The rows of D fall into 3 groups, which share some directions, and each row is roughly a mix of its group's hidden directions, except some rows that fit no group.
D:
[[-49   5  31  11 -27 -36   1   1 -23  17]
 [  2  14 -25  -8  66  23 -13 -18 -12   0]
 [ 13   8  -6   7  47  49   8   6 -34 -15]
 [  1  31 -36   0  18 -33  29  -3   9  42]
 [-13  54 -35  -2  34   8 -10   4 -27   1]
 [-35  -5   7   0 -58  13   7  18 -15 -31]
 [  3 -19  -1   6  -7 -55  36  -9  37   7]
 [-12 -26  22  10 -55 -31  22  19   3  -6]
 [  5 -14 -18  17  -5  40  26  13 -54 -12]
 [ 13  19   1  -8  54  22   5 -16 -45  -3]
 [-22 -24  29  -9  -8 -34 -24  -7  50  -2]
 [  1 -25  50  11  28  25 -38  -1   2 -16]
 [-38 -36   9 -16 -12  38 -37   7  -3  14]
 [ 17 -35  28  -7 -22 -26   2  24  47 -10]
 [-47  17 -24  13  18   9 -33 -23 -31   9]
 [ 38  -9  13  -9  26 -44  26 -20   0  28]
 [ -4 -28 -10 -13 -54 -19  -4 -24  36 -10]
 [-14 -15  43  24  -9 -23  33  42  10   5]
 [-50  -1  11  -8   2  34 -36 -18   4 -30]
 [ -5   3 -37 -21  -3  12 -28 -55  20   9]
 [-17 -19  -5  13  19 -24 -34 -33  48  -6]
 [-27  45 -19  -9  14  27 -13   9 -29 -34]
 [-14  14  11  22  21  23   4  38 -53  -9]
 [-18  43 -49 -11   1  28 -19 -15   5 -15]
 [ 16 -28  20  -4  46  13  -3  27  41  -8]
 [  2  43 -22   3 -44   4  -3   5 -41 -19]
 [-28  -1  39  13 -50   0  23  26  -9   5]
 [ 37  23 -18  -5  40 -15  35 -25 -19   9]
 [ 42  13  17  19  56 -11  -1 -18  -1 -13]
 [ 41  25  -5 -10 -44   3  37  13  -9 -15]
 [ 19  38 -19 -10  58  11   3  -4 -24   9]
 [-21  -6   5 -21 -23  46 -22 -30 -19 -31]
 [  2 -27  30  20  20 -19 -35  -6  48   3]
 [-27  28  30  -4  56  -2  -2 -25  -6   8]
 [-48  15 -11  -2 -23  -6 -39 -35  -7 -16]
 [-34  -6 -30  -3  17  24 -43 -29  14 -20]
 [ 23 -25  47  25 -17 -40   6   9  18  -3]
 [-42  19  -8  18  14  28  -3   8 -53  -6]
 [ 25  10  -7 -14  39  13  26  -2 -50  20]
 [-40 -18 -17   2 -53 -20 -12 -27   1   2]
 [-13  21  15  16  17  34  -3  33 -50  -9]
 [ 29 -20  18   4  37 -18  21  27  21  38]
 [ 37 -24  25  15  16 -46  14   9   5  28]
 [  3  12 -30 -17   9 -12 -28 -50  35  16]
 [-16  -2  44   7 -31  24  -6  39 -13 -29]
 [ -4  31 -67 -16 -12   5  14  -7  11  12]
 [ 27   8  35  -6 -21  -3  57  17 -15   0]
 [ 18 -11  23  -9  31 -19  33   4  36  40]
 [-43 -17 -25  12  35  14 -43 -10   2   4]
 [-43   7 -35  -6  -5   8 -45 -30  12  -4]
 [-24  38 -43 -19 -13   5 -13 -33  26   2]
 [ 37  12 -12 -18  15 -19  57  19  -9   5]
 [-33   3 -13 -14  32  37 -36 -15 -31  -1]
 [  9 -36  33  15 -33  -9  18  42  11 -18]
 [ -6  18  -5  -2  41  22 -40 -40 -17  16]
 [-16  29 -44 -10  43  32 -14  -3   1 -11]
 [ 16 -40  17   2 -45 -24  26  20  22  -9]
 [-37  39 -26  -7 -37   2 -11 -28 -16 -11]
 [ 13  23 -36 -16  20  41 -29 -17 -27 -13]
 [ 27  -5  29   5 -32 -34  33   3 -34  15]
 [-38   3  17   3 -47 -31  31  16  -9 -10]
 [ 26  12 -22 -17  48   8  34 -11 -28  19]
 [ -9   8 -16  -2  33  30 -48 -27  30  -5]
 [ 22  16  -8   7  -3 -24 -23 -66   1   7]
 [  8  28 -17   3  -7  -9  18  22 -65   7]
 [-38 -27  10  -3  -5  -5 -39  -2  49   5]
 [  6 -18  30  19  45 -23 -40  10 -13  16]
 [ 10 -13  27  10 -39   4  37  26 -37 -18]
 [ 20 -32  37  35  -1  -7   3  46  -1  11]
 [  2   8  17  -1  39 -12   5 -25 -61   0]
 [-18  31 -18   5 -49  -7  18  -9 -43   7]
 [ 26  18 -51 -18  -1  14 -17 -24 -35   7]
 [ 18  -5  50   7  53  13   1  10 -20  -3]
 [ 16 -23  29  12 -30  -8  14  25  52  -8]
 [-36  10 -16 -12  22  18 -36 -41 -25  -5]
 [ 34  18  40  17  26  16   2  22 -31 -23]
 [ -5  26 -29 -10  51  17 -11 -31 -27  -3]
 [ 26  14 -19   4  55  16 -19  20  31 -11]
 [ 31 -43  31  10  28  -3  29  20  -2  20]
 [ 14 -25  -8 -13 -43 -28 -13 -10  49  -6]
 [ 40  19   5  12  30   7  23  11 -45  22]
 [ -9   1 -32  -4  -9  15 -58 -24  24 -19]
 [-31   9 -35 -14  44  12 -20 -33 -15   2]
 [-51 -16  21  -5  -1  13   4  43 -24 -18]
 [ 13 -30  22  10 -24 -40  36  21  24  14]
 [ 24  33  -7  -4  23  45  -9  14 -43  -2]
 [ 21 -26  43  20  -2 -18  30  34 -18  15]
 [-44 -14  -3   4  17   9 -56 -19  16 -11]
 [ -3  37   0   7 -20  13  37  23 -49   0]
 [ 11 -20  23  22 -21 -18  27  57   5  -9]
 [-37 -20 -16   1  -7 -40 -26 -41  12  13]
 [-39 -15  27   5 -13 -25 -45 -29  -8 -13]
 [-16 -13  20  12 -11  33 -42  36  27 -19]
 [  2  -8 -19  -6  64  22 -27 -20  -4  14]
 [ 11  32 -17   0 -54  -1  29  18 -28  -7]
 [-24   5   3 -13 -54  11   7  21 -45   6]
 [ 14  12 -55  -9   2 -14  37  20  21  22]
 [  4 -28  -5  10 -17 -41   6  -7  57  13]
 [ 32  38   5   1  45  22  20  22 -22   6]
 [-40 -47  29   8  -2 -19   1  23  26   8]
 [  6 -63  21   3 -10   1  -7  17  28 -25]
 [-26  -6  32   5 -11 -44  41   2  25  16]
 [ 23  -6  22   9  24  45  -8  28 -40 -13]
 [ 12  36  -6  -6  35  -9  41 -22 -34 -16]
 [ -8 -10  26  17 -59 -30  22  15   5  -9]
 [  2   6 -10   1  41  20 -51 -34  17   7]
 [ -8  38 -33  -5  25  34 -28 -11 -32  -1]
 [ 25 -54  13   2  -7 -21 -10  21  40  -1]
 [-22  17 -32 -13  40   3 -14 -39 -33   6]
 [-34 -15  12 -17  21  41  12  42 -20  -9]
 [-22  20 -39  -2 -54  -7 -17 -22 -11  -8]
 [-42  22  -2  12   0  48 -24  20 -14 -22]
 [ 29   5   2  -3 -38 -24  39  13 -33  25]
 [ -3 -12  15  -5 -43  24  28  23 -42 -21]]
One row of each group comes first, with its name. Which group is each row after those in?
[-16   1   0  -3 -55 -11  37  17 -36  -6] : R
[ 36 -15  -2   1  61  21 -14 -20   0   6] : U
[ 21  16 -14 -10 -61  14  27  22  10   9] : J

[-11   6   3  -5  41   1 -39 -37  39  -1] : R
[ 21 -15   8  15  -6 -24  45  47  18  16] : R
[  9 -36  20  11 -32 -40  -7  15  36 -17] : R
[-47   6 -17  -9   7  28 -47 -22  -5 -12] : J
[ 32  28  -5  -4  46  12  14 -17 -42   2] : J
[-34  -3  12 -16 -51  24  14  31 -18  -7] : J
[ 20 -40   6  -5  27 -18 -10   0  52  21] : U
[ 39  10 -27   6 -10  30 -11  -6 -42 -31] : U
[ 55  -3 -29 -24  13  23  26  -5 -19  10] : R
[-15  -1 -16   0  53  39 -30 -19   0 -16] : U
[ 26  19 -38 -11  26  18 -36 -26 -27   5] : R
